Each path below is one point turned by a fixed rotation once a step. After each direction that follows a path, write how fast that rotation turns it, in degrees per step (0 if it stays still).
Each turn is a multiple of 5 degrees from 10 to 175, or 0.
Path 1:
[0.931 1.935 -2.913 2.402 1.215 2.163 -2.576 1.600 0.981 2.738 -1.703 1.711 1.735]
[-2.910 -0.149 -0.996 1.849 0.388 -1.602 2.685 1.171 2.214 2.757 -1.990 -2.752 1.592]
[-1.740 0.266 1.169 0.928 -0.682 2.949 -1.738 0.191 2.183 2.989 -3.026 1.052 -3.059]
[-0.041 -0.146 -2.747 -1.292 2.171 -1.197 1.617 1.487 0.555 2.178 -4.137 2.467 1.107]
[0.671 1.749 2.313 3.342 -1.425 -1.219 2.370 0.333 1.354 4.079 -1.211 0.664 -0.920]
[-3.684 0.165 0.185 -0.771 0.583 1.976 0.489 -2.634 -0.833 3.294 -1.923 2.937 1.215]
[-0.346 2.769 0.748 0.218 3.095 0.278 1.571 4.251 0.446 2.615 0.230 2.129 -0.002]
[-1.759 0.216 -0.964 5.065 -1.503 1.586 1.038 0.570 -0.983 1.623 -1.573 1.269 2.518]
[-2.098 2.016 -1.197 -0.440 2.418 2.142 -0.612 -0.384 2.395 4.364 -0.117 -1.764 1.172]
[-3.865 -0.705 0.199 1.675 0.413 -0.242 -0.029 4.254 1.385 0.523 -3.033 1.023 -1.037]
[2.426 0.500 -2.516 1.996 -0.113 2.832 0.899 -0.125 1.283 3.179 -3.722 0.368 -0.381]
[-2.422 0.559 0.226 0.062 0.345 -3.766 0.184 -0.610 2.501 3.995 -2.364 0.387 1.258]
[-1.558 0.153 2.285 0.125 -0.040 2.641 3.008 0.739 0.025 2.666 -2.393 1.976 -2.984]
Directions:
[1.728 1.123 0.526 -0.283 0.590 1.253 0.489 0.255 0.680 0.938 0.859 -1.028 -1.295] -> 170
[-0.596 -0.317 1.554 1.484 -1.078 -0.549 1.228 1.317 -0.040 -0.658 0.141 -0.484 -1.083] -> 140
[0.454 0.259 -0.129 1.253 -1.022 -0.962 0.449 -1.659 0.372 0.984 0.473 -1.383 1.270] -> 110
Path 2:
[0.398 -4.871 2.040 0.860 -2.656 -0.913 1.004 3.335 3.567 1.279 0.390 -0.400 -0.342]
[3.339 0.764 0.802 -0.719 -3.895 -0.749 0.051 -1.296 4.820 1.879 -2.003 0.422 -1.407]
[-0.145 -0.588 4.660 -1.856 -0.677 1.723 0.789 -0.822 3.561 -1.123 0.295 -3.324 -2.853]
[-1.698 -1.327 1.961 -0.323 -3.505 2.121 3.469 0.416 2.483 0.165 -3.571 -1.117 2.262]
[-2.199 1.493 2.049 0.365 -3.174 1.105 -3.040 -1.036 1.701 0.043 -4.626 0.079 -2.378]
[-2.404 -0.739 2.865 3.744 -3.394 3.574 0.138 0.319 0.666 -0.231 1.721 -1.403 -2.036]
[-0.973 0.039 2.159 1.753 -4.290 0.048 -1.125 -0.018 0.544 5.016 -0.805 -1.406 2.650]
[1.788 1.935 2.571 1.412 -2.413 0.280 -4.490 3.005 2.294 -0.283 -0.215 -2.684 -0.395]
[0.269 2.017 0.697 0.264 -5.334 -0.278 2.465 1.305 0.707 -0.486 2.311 -3.969 -0.236]
[-2.245 -1.413 1.751 -2.497 -3.270 -3.812 -0.872 2.490 0.950 1.478 -1.825 -2.819 -0.180]
[0.887 -1.657 -0.194 1.302 -4.196 -0.842 -0.236 3.366 3.446 -2.033 -0.943 0.610 -3.163]
[0.086 -1.038 1.536 -0.636 -4.079 -1.211 1.923 -2.538 2.717 2.734 1.173 -0.588 -3.726]
[0.385 -3.854 4.556 -0.784 -0.369 0.678 -0.246 1.149 4.332 1.684 -1.237 -1.247 0.025]
Directions:
[-1.345 -1.397 0.906 -0.506 0.357 -0.103 1.423 -0.145 -0.756 1.020 1.083 -1.035 0.872] -> 120
